128 stands for zero in the data rows.
Here are some points:
133 108 147 125 116 123 136 115 128 130 114 104 161 88 167 177 116 148 130 129
127 106 149 118 110 130 137 112 127 133 116 105 163 95 168 175 109 144 128 128
130 109 153 121 115 142 146 105 124 135 109 93 175 82 173 188 102 150 133 127
121 114 89 131 112 22 75 196 113 121 150 171 81 178 117 37 161 133 109 149
129 141 92 132 149 99 101 155 133 123 150 150 87 172 98 58 145 89 118 135
132 124 157 127 122 167 179 93 128 146 93 66 189 48 173 234 104 134 147 131
136 125 141 132 98 109 154 136 118 144 93 86 171 68 173 194 109 167 140 134
116 125 94 135 140 40 86 184 133 118 140 169 68 174 93 34 166 117 125 139
135 119 193 124 122 230 195 63 118 150 85 68 220 40 186 255 53 177 154 92
131 116 126 114 136 153 106 121 137 131 158 138 121 144 106 110 143 126 123 125
140 129 114 120 119 98 97 148 135 131 152 146 108 154 109 92 161 142 117 141
119 107 128 114 113 117 110 123 137 119 141 123 129 132 149 129 120 131 120 128
126 110 175 133 119 169 187 96 119 146 83 69 198 55 194 242 73 171 150 116
129 115 127 124 126 139 130 110 133 134 131 112 137 108 144 155 127 117 132 135
137 106 128 110 150 185 114 100 176 122 186 152 94 206 102 104 127 97 118 112
134 122 182 128 117 185 190 78 123 148 84 69 211 37 181 255 92 158 150 123
140 123 144 141 117 117 159 136 116 135 95 105 157 76 164 171 112 154 147 133
132 122 168 130 124 180 191 83 120 151 81 65 201 34 172 249 102 146 149 129
133 116 163 123 118 156 176 99 126 141 93 80 189 64 178 225 104 147 141 127
135 117 95 139 119 70 92 166 125 109 150 165 77 175 124 49 135 122 115 132
135 126 163 126 98 161 159 108 126 151 80 62 198 31 174 231 90 178 150 122
130 119 80 137 117 17 83 197 117 118 151 175 71 181 111 29 170 131 110 151
123 107 127 124 124 151 106 111 130 133 135 114 134 103 130 121 128 139 136 128
103 206 128 140 226 255 173 69 152 74 178 255 55 255 0 48 132 0 110 80
129 134 89 121 128 53 58 170 134 122 160 148 74 192 102 26 171 122 97 143
128 134 192 130 106 194 199 73 112 166 52 25 250 0 201 255 71 187 162 126
135 123 100 148 116 44 100 181 115 122 132 160 98 133 114 78 159 134 123 155
137 113 154 125 124 137 152 105 126 137 102 99 180 78 165 198 117 143 130 126
115 121 110 112 128 129 77 114 150 121 169 145 87 160 98 76 140 113 119 134
140 121 85 147 125 20 99 193 118 119 135 176 81 162 114 53 172 127 115 152
137 113 165 136 121 164 186 98 116 146 89 79 188 54 183 232 97 161 147 124
144 146 110 155 160 118 131 140 148 123 116 137 98 144 92 101 149 102 133 124
130 113 165 118 119 188 161 88 121 141 109 80 183 75 174 209 78 144 138 113
131 119 120 119 98 92 118 149 125 126 130 114 132 129 163 123 118 150 124 130
Then 12 other points, each followed by its number:
138 105 160 129 113 152 158 107 117 133 101 84 172 77 184 195 92 173 143 124 0
113 137 150 124 139 210 126 94 129 140 108 103 163 75 98 165 106 134 147 102 1
137 119 116 135 101 79 119 153 123 126 116 121 124 122 155 124 124 151 126 136 2
138 135 101 147 151 72 110 165 138 117 121 152 89 155 98 77 155 104 125 130 3
122 125 116 111 144 160 82 117 141 124 161 128 106 153 93 79 137 95 115 120 4
106 198 163 121 221 255 179 20 153 84 164 249 88 223 0 98 116 0 135 65 5
130 126 115 121 124 105 91 145 128 134 148 148 106 149 101 89 155 141 122 135 6
135 102 134 132 120 129 124 122 121 135 114 100 151 86 158 150 112 161 141 132 7
142 134 91 139 138 56 90 176 145 119 147 171 65 181 92 43 166 110 119 143 8
112 105 113 109 141 80 67 148 121 114 164 155 93 207 121 56 138 119 94 121 9
107 133 164 132 125 186 162 95 96 149 94 73 191 42 152 201 84 150 159 121 10
134 102 136 130 115 124 133 123 123 135 113 93 151 91 174 159 104 160 137 129 11
Which three of these numbered points are nearest to each point below, ignoring the 2 directions in which the first points spread most? Their numbers follow each, nearest first.
124 119 169 122 123 212 175 77 119 146 108 71 188 65 175 225 65 143 147 107 > 11 0 7
134 109 170 125 115 172 170 92 117 142 101 82 188 65 182 216 85 163 145 115 > 0 11 2
133 123 126 116 122 136 110 127 135 136 144 144 119 135 101 118 147 142 128 129 > 6 7 8
105 120 133 129 119 120 120 135 104 135 122 112 145 106 140 131 104 138 133 129 > 10 7 11
109 204 146 121 212 255 185 41 160 81 175 255 79 246 0 85 124 0 124 75 > 5 8 2
119 137 182 122 106 224 195 77 117 168 72 34 236 0 178 255 62 170 177 112 > 10 1 6
144 131 139 119 121 155 125 117 138 137 135 126 138 112 108 146 145 149 136 131 > 6 7 8
120 203 150 124 210 255 178 39 165 80 162 253 80 229 0 99 137 6 126 76 > 5 3 8
100 154 236 138 138 255 255 7 110 165 4 0 255 0 200 255 22 149 196 103 > 10 3 8
138 123 122 127 95 90 123 149 128 129 115 110 138 114 161 141 123 162 125 136 > 2 0 11
123 116 99 119 144 53 68 167 128 113 168 169 73 217 108 32 159 117 95 132 > 9 0 11
103 109 121 114 131 171 84 108 135 127 156 119 112 132 113 86 110 115 137 125 > 4 7 11
139 141 104 151 158 101 121 148 144 120 117 153 96 140 91 89 153 99 132 122 > 3 8 2
130 121 183 118 134 240 186 60 130 145 78 42 213 26 166 251 85 145 157 111 > 7 4 6
124 115 112 112 139 128 75 135 134 123 171 143 93 173 102 61 145 105 107 129 > 4 7 11
135 117 134 128 100 90 134 146 115 137 106 98 159 95 178 166 117 175 128 136 > 2 0 11
103 205 134 126 218 255 181 54 152 78 170 255 80 247 0 73 129 0 128 74 > 5 3 8
146 113 180 145 125 189 197 82 112 145 76 65 202 46 193 252 71 188 153 107 > 0 2 11
123 127 145 157 128 147 166 111 109 137 70 93 163 43 147 197 109 136 146 124 > 3 8 10
140 131 92 130 130 52 89 178 142 120 148 159 75 177 100 45 176 116 114 146 > 8 2 3
Now 12 new points, numbered from 0 again:
123 112 136 115 116 123 120 119 135 126 135 121 138 122 149 146 125 130 121 128 0
132 117 161 120 117 156 158 95 125 141 98 82 189 62 173 214 106 144 131 126 1
126 120 105 119 106 81 96 158 130 119 147 136 99 167 145 79 126 134 113 131 2
129 127 91 127 135 54 77 173 132 122 161 154 71 192 107 32 167 111 107 149 3
135 140 212 132 125 247 248 43 119 168 48 22 255 0 193 255 77 168 170 117 4
105 196 137 125 223 255 166 49 145 81 181 255 56 255 0 51 114 0 112 68 5
104 205 140 124 218 255 183 49 154 80 179 255 74 255 0 72 125 0 125 76 6
133 120 90 137 116 21 93 188 117 120 143 159 87 170 126 55 170 138 107 158 7
104 111 117 130 124 105 106 148 111 124 133 132 124 138 134 102 115 128 127 128 8
97 209 128 139 235 255 179 62 156 83 170 226 74 255 13 67 131 0 116 75 9
122 116 92 132 112 27 88 190 111 124 151 167 85 172 123 51 165 135 110 155 10
129 99 137 122 112 122 103 124 131 127 128 105 144 116 164 133 102 152 123 124 11
The same question for these:
114 114 116 111 118 105 74 132 145 115 162 131 98 158 123 76 132 126 113 133 > 11 0 2
116 107 130 106 110 135 99 121 143 120 157 132 124 149 141 115 107 124 112 117 > 11 2 0
94 213 164 134 220 255 227 21 153 97 131 130 144 170 61 176 93 0 143 78 > 9 6 5
125 131 89 125 137 59 76 170 131 120 162 148 73 191 105 34 164 104 104 146 > 3 1 0
110 210 123 151 235 255 173 67 167 69 162 242 61 252 0 57 162 0 116 74 > 9 6 7
129 125 94 122 125 59 76 171 133 124 165 149 79 193 112 40 167 118 106 147 > 3 0 1
131 123 102 114 131 98 57 145 134 124 164 163 83 187 96 39 157 124 103 132 > 11 0 3
134 117 92 139 118 10 90 195 112 119 140 164 85 165 128 53 169 141 108 159 > 7 10 1
130 135 94 127 130 56 73 171 131 122 158 143 80 184 109 45 172 116 101 149 > 3 1 0
102 204 130 128 216 255 180 64 153 76 175 255 75 255 0 67 135 0 123 74 > 6 9 5
135 141 233 124 115 255 246 12 123 188 41 0 255 0 194 255 44 211 187 105 > 4 3 7
140 122 180 140 123 179 204 81 117 149 75 68 207 40 190 255 90 166 148 121 > 7 10 1
106 199 134 128 226 255 159 52 147 75 174 255 66 255 0 56 129 0 115 69 > 5 6 9
131 118 143 121 124 148 144 100 133 136 113 108 161 89 145 181 127 128 130 129 > 1 0 3
133 137 212 125 115 255 226 45 125 180 59 19 255 0 181 255 59 191 177 110 > 4 3 10
98 112 155 123 141 235 145 73 133 131 116 76 162 91 144 183 66 117 151 100 > 8 11 2
129 125 100 119 105 82 92 161 133 116 151 144 91 172 129 72 132 126 115 133 > 2 0 11
132 125 198 135 125 255 236 48 106 162 71 36 225 9 194 255 44 173 178 98 > 4 8 3
119 115 95 135 118 38 89 181 111 124 156 169 85 181 122 43 153 129 110 150 > 10 7 8
94 202 138 114 211 255 186 46 153 90 189 243 77 255 8 67 114 0 125 75 > 6 5 10
